One turning vector, and how many ticks it has turned:
The counts run from 0 to 203.
[112 114 160  71 104 118 140 165 148 138 134  78 121 148  89 133 162 126
 165 107 152 105 117 123 109 109  64 142 137 109 136 118 114 130  78 120
 123 104  90 113 127 105  91 139 144 100]	31
[110 132 185 116 133  96 144 137 136  81  98  91 128 128 122 117 164  92
 165 123 109  90 138 110 157 117  95 173 157  87 108 143 138 125 129 121
 133 121 101 113 144 146  65 140  96 151]	104
[138  71 132 147 174 150 124  95 108  96  58 112 139 138 124 137 155 105
 125 116 173 132 126 146 160 162 160 139 110  95 122 123 163  91 153 175
 104 110 106  93 120 142 101 132 116 156]	9
[127 143 122 152 114 133 131  88 100 164 146 162  78  84 120 120 119 161
 113 118 134  99  71 126 131  83 160 134  93 119  76 129 102 148 161 150
 162 125 142 153  80 145 161 136 129  91]	54
[109 142 154  67 144 114 126 125 173 121 102  95 139 160 158 150 107 120
  82 143 148 117 181  91 157 103 147 149 156 127 113  77  83 149 124 120
 136 157 116 113 153 120  94 151  92 108]	111
[119 112 115 117 168  88 120 124 123 163 112 111 158  92  71 151  83 122
 110  93 133 135 137 139 138  73 143 128 126  98  93 112  85 132 158 155
 143 153  98 142 101 126  98 123 165 104]	196
[120  87 136 155 138 144 111 132  86 158  87 171 158 138 105 126 122 141
 146 126 138 175  57 120 125 110 125 108 134 133 135 114 123 115 147 117
  81 103 113 138  83 109  78  79 152 146]	161
[112 141 144 168 187 126 110 109 122 131 130 122 120 154 137 134 136 127
 132  68 175 131 134 119 156 137 173 113 127 111 122  57  91 152 120 135
 107 126 144  92 108 141 155 110 108 114]	16
[103 113 133 128 107 174 141 134 127 131  81 128 155 148 168 168 165 125
  94 157 151 190 150 126 174 130 156 111 141 161 148 136 149  99 133 104
  89  88 141 144 161 147 100 106 142 122]	77
[ 78 126 175 172 143 132 112 134 112 152  97 175 128 117 106 123 131 130
 165  79 141 167  74 144 132 134 184 112 120 110 148 125 113  98 136  95
  91 157 141 107  89 164 100  84 159 135]	88
[ 90 104 128 134 155 147 122 152  88 123  94 141 164 140 133 119 134 148
 135  92 178 159  74 123 118 112 124  90 148 144 178  99 147 120 146  93
  96 107 127 138 114 144 180  86 151 115]	163
[115  92 122 156 171 146 117 103 112 157  97 157 149 142 141 117 127 134
  77 174 166 159  99 120 127  94 165 111 144 128 146  73 120 119 112 144
  91 116 138 181  80 125 139 125 153 136]	158
[110  96 115  62 110 126 106 135 172 152  90 120 101 116 104 145 147 156
 133 124 123 143 130 129 114 156 139 136 144  98 122 114 104  84 133  78
 153 171 105  98 117 106 100 156 111  95]	117
[143 120 152 147 204 142 124 101 131 135  94 126 163 161 123 132 108 101
 109 114 158 134 127 133 148 112 209 128 106 131 135 106 126  85 167 165
  84 140 114 125 112 166 141 136 107 134]	7
[104 156 169  64 133 136 138 156 172 135 167  83 126 167 118 136 123 136
 114 127 149 117 120  91 109  63 129 121 125 130 139 104  72 126 111 120
 127 138  84 147 137 134 117 157 152  71]	33
[148 108 163 146 118 153 125 136 138 156 172 150 118 147 162 140 132  80
 138 147 119 115 107 167 142 119  84 118 171 187 104 145 126 106 132 114
  93 121 141 140  89 115 108 127  94  65]	144
[ 63 160 158 151 142 141 108 160 127  97 157 131 124 148 138 127 150 136
 137  64 135 115 106  82 143  90 121 115 165 111 132 112 113 146 113  82
 115 162 111 117 144 177 148 120 135 118]	98
[ 86 141 140 170 157 110 116 111 135 105  68 149 138 119 137 105 169 142
 128  74 174 135 115 128 137 134 187 118 132 104 166  84 158 148 129  93
 103 158 150 112 134 163 165 106 153 133]	90
[126 133 105  95 103 134 135  71 103 160  95 136 109 132 124 152  77 161
  87 143 166 124 119 111 134  94 173 142  97 144  87  90  93 147 174 161
 133 103 124 110 127 115 132 108 114  79]	46
[132 112 127 102 142  84 165 117 142 136  80  99 130 107 134 102 196  86
 130 111 133 141 158 130 149 144 123 171 129  99 114  86  86 155 129 152
 127 182 127 145 126 103  81 135  99  96]	186
[113 108 113 127 129 128  79 104 129 165 126 145 105 135 121 142  99 195
  85  91 153  96 108 103 112  77 157 109 170 110 108 127 134 147 153 142
 162 147 115 114  94 142 188 153 154  81]	128
[100 129 137  76 160  99 160 131 163 116  92  86 129 117 163 122 189 114
 113 110 137 137 161 119 157 136 149 162 110 103 142  74  80 153 132 125
 117 192 131 143 159 113 133 139  84  85]	185
[ 80 113 143 124 117 108 123 113 116 154  80 118 104 108 105 165  72 181
  68 114 173 121 134 139 115 119 141 164 181 113 115 136 136 144 141 103
 139 125 111 101 116 115 165 106 121  88]	124
[ 71 152 204 120 130 132 166 157 166 111 139  99 104 170 134 147 113 120
 126 130 114 108 133  88 146  86 124 153 173 128 119 158  74 101  99 106
 114 165  92 109 158 154  87 129 116 125]	106
[ 93 120 130 164 172 153 132 106  97 100  79 149 139 122 123 156 111 161
 113 146 167 173 120 128 166 114 190 115 123  96 136 117 115 100 130 100
 117 105 139 130 104 172 116  97 144 162]	85
[ 90 147 173 115 169 103 146 131 140  49 104  80 127 129 145 121 140 106
 123 119 132  91 150  99 165  90 109 159 165  90 124 118 138 155 124 102
 133 127 112 122 157 146 107 149  94 142]	103
[134  99 139  67 119 102 127 124 148 133  61 100 131 131 112 149 119  94
 135 144 124 123 162 139 147 123  95 163 157  98 105 104 108 123 135 111
 138 131 106  93 113 102  35 133  92 115]	113
[126 137 134 141 169 123 146 137 100  90 108  94 141 189 184  92 160 114
 150  97 148  93 138  98 159  87 129 132 137 138 135  71 123 140 121 139
 105 146 142 131 159 168 138 135 103 112]	176
[148 135 137  57 117 107 117 124 181 154 125  96 154 124  92 129 115 108
 136 144 136  99 112 108 139  78 129 141  83 116 114  96  85 136 163 151
 132 128  73 144 118 111  60 149 128  97]	36
[125 118 144 133 126 137 105 113 147 130 161 116  93 136 184 121 151 140
  95 130 135  67  98 111 135  81 135 131 150 145 107 160 162 139 146 132
 118 136 127 138 122 171 191 156 106  72]	137
[ 85 149 178 167 190 133 161 143 101  94 155 104  97 142 101 151 123 119
 143  79 178 131 107 108 151 116 129 131 130  82 103 133  82 138 105 110
 106  95 111 120  98 127 144  93 105 116]	20
[120 118 131  38  95 107 147 139 149 103  69  72 147 125 104 162 118 112
 133 161 152 123 134 156 126 117 111 149 114 125 130 128 140  98 152 132
 133  88  88 114 160 107 112 120 115  84]	39
[152  80 132 108 160 147  91 132 147 135  93 137 171 146 130 122 166 103
 161  93 141 151 125 144 140 151 172 105 113 135 174 110 161  60 173 131
  92 155 104 109 119 150 108 139 134 108]	5
[139  85 105 119 100 103  45  85 135 156 120 142 120  99 101 110 134 150
 120  90 127  84 103 106 129 118  99 119 140  91  86 125 162 167 178 146
 151 116 115 112  95 121 134 145 115 108]	130
[123 129 157 164 127 137 121 123 132 138 173 145  91 141 140 118 123 133
 111 116 123  77  75 138 109  74 121 135 157 148  99 192 152 118 150 126
 134 150 108 125  94 156 181 146 110  62]	136
[ 86  98 114  82 127 115 170 152 118 148  85  82 125 117 112 172 185 145
 131 110 154 160 154 149 149 152  90 155 167  86 123 113  86 111 103 136
 135 143 113 117 135  85  84 116 135 102]	190
[ 87 124 163 167 166 176 145 125  91 112  94 119 106 172 141 165 144 149
 123  83 195 154 117 128 144 166 183 120 120 128 133 139 109 109 130 127
  81 113 118  87 134 142 145 105 120 116]	12
[ 98 108 148 140 160 157 120 127 116 122  97 128 106 168 135 139 193 144
 160  57 185 150 113 122 140 187 155 120 110 120 154 119 129 100 120 112
  92 113 140  84 133 137 126 109 125 100]	13
[135  96 150 151 107 155 154 105 139 161 110 146 154 137 155 146 136  98
 115 191 110 151 111 118 169 111 153 127 127 158 107 156 123  90 128 148
 115 113 133 171 106 145  30 141 147 133]	75
[115 150 112 153 115 125 141  82 101 125 136 145  96  83 138 148 135 167
  93 127 156 104  87 109 157  96 144 118 110 121  78 128 124 182 162 130
 165  96 146 156 118 147 174 126 127  94]	55
[ 87 119 152  96 140 130 161 157 118  71  95  98 114 146 147 136 201 126
 176 108 131 143 138 110 160 158 106 152 144 122 128 114  89 102 145 118
 118 136 107 123 176 135 103 118  83  98]	181
[124 120  96  91  95 125 138  92  95 124  62 117 115 102 124 157 116 166
  99 130 177 125 129 145 148 115 139 129 116 142  93  77 136 159 169 134
 150  77 126 111 147 118 136  98 110  80]	47
[140 109 125 114 167 110 151 121 103  93  87  96 133 166 151  80 194  94
 176 114 133  77 147  99 170 117 117 144 141 117 122  81 124 132 129 144
 119 119 132 112 139 152 101 134  98 126]	177
[ 90 160 187 118 141 109 167 135 135 118 142  64 144 146 115 150 105 102
 102 120 183 109 141 111 136  83  87 149 157 117 117 104 109 175  81 137
 124  85  88 145 127 118 111 115 125 106]	29
